A single turn carries every row of the set below to another of its rows. Some are shown first; where does it send the rows asked next?
Q_333: [ -3 -19  15  -1   2  -2  -2   3   2  -3  -4   1  -3   6   7]
Q_723: [-6  2  9 -5  0 -4 -6  2 -3  2 -9 -1  0 -1 14]
Q_391: [-13  -9  -9 -10   2   5   1  -4   0  -8 -13   6  -1  -6   8]
Q_773: [ -9 -19  -3  -2   4  -2  -3  10   0  -7 -11   3  -1   5  14]
Q_486: [  2 -15   5   0  -4   4  -2  12  -3  -4  -5   7  -6   5   7]
Q_119: [-15 -13  -4  -6   5   5   2   1  -3   0 -12  14  -1  -3   5]
Q_646: [ -2  -5  -6  -1   3   7 -10  -2  -3  -6 -15  -3  -1  -4  -6]
Q_218: [ -6   0  -1 -11   3   2   1  -8   1   3 -11   4   3  -8   8]
Q_783: [-13 -11   3  -5  -1   1  -1   1   1   3  -5   6   8   2  18]
Q_260: [  2 -12   1  -2   0  -8  -5   7   0  -3 -16  -6  -4  -1  14]
Q_868: [ -1 -18  10   5  -1   1 -13   2   4  -6  -6  -2   2  -3  12]
Q_582: [ -4 -21   2   1   2   7  -5  -5  -2  -3   1   2   1  -4  -6]
Q_92: [-10  -4  -1  -6   6   2  -5 -10   0  -2 -19   2   8  -4   7]
Q_975: [ -5  -6   7  -4   3   2 -13  -3   9  -6   0  -4   1   3  10]
Q_813: [ -5 -15  -6  -8  -1  -3   1   1  -7  -1 -20   7  -5  -6   3]
Q_667: [ -1  -1  -1  -6   8  -3 -11  -1  -1  -4 -22  -2  -1  -4   4]
Q_786: [ -3 -19  -6  -3   2   1  -5   4   3  -1 -25   4  -2  -2   5]
Q_339: [  4 -12   6  -8  -3  -4  -1   2  -1  -4   2   6   0   7  10]
Q_2: [  0  -2  -7  -5  -3   4  -1 -10  -1   2  -9   3   2  -5  -4]
Q_362: [ -1 -10   5  -7   0   8  -4  -9   5  -2   0   0   2   4  -6]
Q_214: [ -4  -5   4  -7   0   3  -4   0  -2   1 -27   2  -1   0   2]
Q_806: [ -4 -20  -6  -2   1   6  -5  -3   3   2 -17   0   2  -3  -8]
Q_50: [  4 -16  -2   4  -6   9 -10   1   1  -6  -7   3  -3  -1  -5]
Q_746: [-11 -10  -4  -7   0   7  -2  -4  -1   1  -9   8  -3   3  -9]
Q_513: [  2  -8   2  -2  -3  -1 -13   2  -1  -8   1   3   3  -1  14]
Q_86: [ -2 -17   0  -5   0  -1  -4   0  -4  -2   6   2   2  -6  11]
Q_569: [  8  -9   1  -1  -3   0 -13  -7  -1  -2  -6   2   2   5  -7]
Q_53: [  5 -14  10   5   1  -6  -9  -1   3   2 -12   0   3   7   7]

Q_786 -> Q_119
Q_582 -> Q_362
Q_86 -> Q_975
Now these:
Q_868 -> Q_333
Q_260 -> Q_773
Q_391 -> Q_92
Q_646 -> Q_806

A single turn carries every row of the set below to another of its rows. Some are shown first; where does it send the rows asked next?
Q_75: [ 3  0  4  7  1 -4 -6 -2  8 -5  3 -4 -6 -3 15  2]
Q_175: [  1   2   7   0   0  -2 -13  -8  10  -1   6  -4   4   1  13  10]
Q_140: [  0 -13  -4   1   0  -1   1  -5   4  -7  -4   3  11   5   8   4]
Q_639: [ 1  7  8  3 -4  4 -6  0  5 -1 11  3 -9 -4  3  4]
Q_529: [-2  6  4  6  0 -8 -9  4  4 -1 -3  1 -7  5  3 -1]
Q_460: [-2 -7 -1  3  0 -1 -7  0  5 -7 -6  4 18 -2 -6  4]
Q_803: [ 5  5  1 -7 -2  6  5 -2 -1  2  5  0  5 -5 -4 12]
Q_158: [  0   6  10  -1  -1  -1  -5   1 -10  -1   8   1  -7  -3   1   2]
Q_759: [  3 -11  -8   2   2  -8  -5   1  -3  -8   5   1   7  -8  -4  -3]
Q_437: [  9   9  -1  -1  -1   4  -2  -4   3 -10   3  -4   2  -2  11   6]
Q_422: [ 1 12  6 -2 -1 -1 -4  2  7  4 11  2 -5  0  0  2]
Q_405: [ 4 12  8 -4 -3  1 -2  4  6  4  7  0 -1  3  4 10]
Q_562: [ 4  6 10 -5  1 -3  0  3 -6  3  8 -3 -1  0  8  6]
Q_802: [ -1 -11  -5  -7   0  -6 -13   4   4   0   6   3   5   1 -10   1]
Q_106: [  5 -15  -3  -7  -4   3  -9   0   4  -5   6  -1   9  -3   1  11]
Q_478: [  4 -13  -4   4  -4  -2  -7   1  -7 -12  -1   2   8  -7  -2   5]
Q_225: [ 0 -7 -9 -3  2 -2  2 -5  3 -7 -2  4 13  6  2 -1]
Q_604: [  0 -19  -2  -2  -1  -2 -14   1   5  -3   8   1   2  -4  -2   4]
Q_418: [ 4 15 -1 -2 -2 -1 -6  0  0 -7 -4  0  1  5 -1  4]
Q_162: [  4  -8  -6 -12  -2  -1  -9   3   3  -2   4   0  12   2  -7   8]
Q_451: [-4 -6  8  5  0 -3 -2  2  3  8  5  3 -8 -5 -3  6]
Q_52: [ -4 -14  -4   5  -1  -1  -4  -5   2  -9  -4   6   5   4   3   0]
Q_467: [ 4 -6  6  1 -2  4  4 -2  3  3  9 -1 -1 -9  5 12]
Q_32: [ 4  8 10  0 -6  6 -5  2  4  0  6  1 -4  0  6 12]
Q_554: [ -3 -10  -1   5   3  -6  -6   2   8  -4  -4   3  16  -2  -3   1]
Q_198: [ -4   3   7   4  -1  -4 -19  -6   7  -1   3   1  -2   3   4   7]
Q_384: [-5 -8 -8  2  1 -3 -3 -5  2 -8 -3  7  7  4 -3 -5]
Q_507: [  4 -10  -7  -2   2 -13  -2   5  -1  -2   0  -1  12  -1  -2   1]
Q_992: [  3  10   1  -6   2   0 -11 -10   8  -3   8  -3   8   1   6   7]
Q_370: [ -2 -11  -2   5   4  -3  -5  -1   8  -7   0   2  16  -7   0   0]
Q_96: [ -2  11   2  -2   0  -2 -18  -8   5  -3   5   2   3   3  -3   4]
Q_660: [ -1  -8  -3   3   1   1  -6  -3   5 -10  -2   3  17  -6  -3   3]
Q_336: [ -2   5   3  -3  -1  -1  -1   2  -1   6   3   4  -1  -1 -12   6]
Q_84: [ 2  3 13 -1 -3 -1 -3  3 -9  1  5 -1 -4  0  7  8]
Q_205: [ 2  9  7 -6  2 -3 -1  1 -8  1 10 -1 -2 -2  2  1]
Q_5: [  5 -12  -3   0  -3  -7  -4   5  -4  -6  -5   0  13   0   0   9]

Q_529 -> Q_75
Q_96 -> Q_198
Now these:
Q_759 -> Q_478
Q_803 -> Q_336
Q_370 -> Q_660
Q_32 -> Q_405
Q_562 -> Q_205
Q_604 -> Q_106
Q_384 -> Q_52

A single turn carries every row of the set below to another of its rows. Some are shown first; where does it send the rows asked next?
Q_575: [ -6   0 -18   6  -6  -1  -6   9  -3  12   0   3   0  -6  -4   1  -8   3
  -4   7   8   3   6 -11   2   1   2  -5  14  -3   9  10 -13   1]
Q_817: [-10  -2 -16  -3  -8  -3  -6  -1  -1   7  -3  -7  16  -2   1   8   1  -3
  -8  -1  -3   9  -7  -6  -4  -4   0 -11  10   5   7   3 -12  -2]
Q_871: [  2   5 -14  -7 -11  -5  -1   6  -1   7   9  -1   3  10  -1   1  -4  15
  -8  -2   5  -3   2  11  11  -8  -8   0   2 -15   5  -1  -8   2]
Q_657: [-10  -4  -3  -4 -10   7  -5  -1   2   2   6 -12  -2  -1   0  -8 -10   3
  -9  -2   2   1   9  -2  -2   1  -8  11  13   2   1   3 -18   0]
Q_392: [ -7  -5 -17   5  -6  -4   1  11  -5   4   4   1   2  -4   3   4  -6   0
  -6   9   4   8   7 -12   9   2   3 -10  11   6   3   7 -12   2]
Q_779: [  0   4 -10  -8  -9  -8  -8  10  -6   5   5  -4   7  13   3   2   1  12
  -8   1   5  -1   3   8  11  -8 -14  -6   5 -10  -2   2  -3  -1]
Q_966: [ -4   3  -9  -3 -25  -9  -7  -5   0   6   0   2   1  -6   1   5 -12  -5
 -10   2  -4   0   7  -4  -3 -11 -13   5  18  -2  13  -1  -7   0]
Q_815: [-11   3 -14  -2  -9  -1  -7   8   2   1   3   3   0  -6  -1  -1 -12   4
  -8   9  13   1  13  -8  -2   5   1   0  14   0   8   9 -13  -3]
Q_30: [ -8  -2  -7  -2 -23  -6  -7  -4   0   7  -7  -5   5  -4   2   9  -7  -8
 -12   8  -4   4   1  -7   3 -12 -13  -6  18   1  11   0 -10  -2]
Q_194: [ -4  -1 -17  -9 -11  -4   5   3  -2  -4   6   1  12  -6   7   8   1  -2
  -7  -7  -2   9  -2  -3  -5   0   3  -4   7   6  11  -2  -4  -1]
Q_556: [ -7   1  -5   8  -7   1  -9   0   4   4   5  -8   5   6   0   6  -6  -8
  -4   2   3  -6   2  -1   1  -8 -13  -6  28  -2   9   0 -13  -1]
Q_447: [-10   4 -15  -8 -14  -7  -3  -5   2  -3  12   1  10  -3   2   2 -12   1
 -11  -4  -3   3   6  -2 -12   2   1   7  10   5   7  -2  -9  -2]
Q_518: [ -8   2 -13  -9  -9  -3  -6   9   5  -6   5  -2   7   9  -1   4  -1  14
 -10   4   8   0   1  13  15  -8  -6  -3   6  -6  -1  -3 -12  -6]
Q_918: [ -2   3 -13  -3  -7  -9 -11  12  -5   1   3   0   7  10  -1   2   2  12
  -4   2   4   0   1  10  13 -10 -11  -5   9  -7  -4   0  -4  -5]
Q_255: [ -5   3 -15   0  -8  -7  -9   5   0   2  11  -1   6  13  -6   2  -7  13
  -7   5  -1  -1   2  11  15  -9  -8  -3  10  -5  -4  -3 -14  -2]
Q_268: [ -5   7 -15  -2 -10  -5 -13  -6  -2   8   2  -1  13  -3  -4   3  -6   0
  -6  -4  -3   2   1  -4 -13   0  -7  -2  18   0   8   5  -9  -4]
Q_215: [ -5  -4  -8  -7 -24  -6   2   3  -1   2  -7  -1   3  -7   9  10  -1  -7
 -12   3  -1   7   0  -5   3 -12  -7  -3  11   0  14  -3  -4   0]
Q_253: [ -7  -1 -14  -2  -9  -6  -1  15  -5  -2   5   6  -1  -6   7   1  -6   2
  -7   6   9   6  14  -9   1   4   2  -1   9   5   3   7  -4  -1]
Q_393: [ -7  -1  -9  -9 -27  -6   3  -2   4  -3   3   1   0  -6   6   8 -11  -5
 -13   4  -2   3   7  -2   1  -8  -6   4  12   1  13  -6  -8   0]
Q_858: [-13   2  -9   2 -12  -6  -6   3   3   3  10  -2  -3   5   6  -3 -13  -5
  -7  -2   3  -6   6   1  -7 -11  -1  13  15  -8   7  -6  -4   1]
Q_865: [  0  -5  -5   2  -6   7  -7   5  -5  12  -3  -9  -2  -4  -1  -5   1   0
  -1  -8   1   1   2  -5  -1  -3 -12   4  16  -3   7   7 -13   1]
Q_932: [ -7  -4  -6  -3  -9   1   8   8   7 -12  11  -4   2   2  10   9  -3  -7
  -7  -1   6  -1   4   3   4  -5  -3  -1  17   1  11  -8  -7   1]
Q_546: [ -8 -12  -5  -2  -7   8   2   5  -1   4   1 -16   0  -1   4  -2   0  -1
  -8  -2  -2   7   1  -5   7  -3  -4   0   8   6   1   2 -18   2]
Q_397: [ -2   3 -12  -4 -11  -6  -4   2  -1   6  12  -6   7  15  -2   2  -8  13
 -11   4   0  -1   4   9  14  -7 -11  -6   6  -7  -3  -1 -12   1]
Q_536: [ -5   3 -10 -12 -11  -1  -3   5   3   0   7  -7   7  12   1   4  -2  13
 -13   4   9  -1   2  11  13  -6  -9  -5   3 -10   2   0 -11  -2]
Q_74: [  1  -8  -4  -5  -9   4   4  10  -5  -1   5  -5  -4  -5   7  -4   1   1
  -4 -11   2   2   7  -2   0   1  -8   9   9   3   5   1  -7   3]
Q_148: [ -1   4 -18  -3  -9  -6  -5   9   1   1   8   5   2   7  -5   0  -3  15
  -5  -1   5  -2   1  14  11 -10  -5   2   7 -12   4  -4  -8  -2]
Q_679: [-15  -6  -8   3  -7  -4  -4  11  -2   6  -3  -9   4   6  10   5   3 -10
  -6   0   3   2  -6  -3   3 -16   0  -4  10  -4   6  -3  -4   1]

Q_817 -> Q_268
Q_546 -> Q_865
Now these:
Q_518 -> Q_918
Q_556 -> Q_858
Q_397 -> Q_871
Q_966 -> Q_393
Q_392 -> Q_575

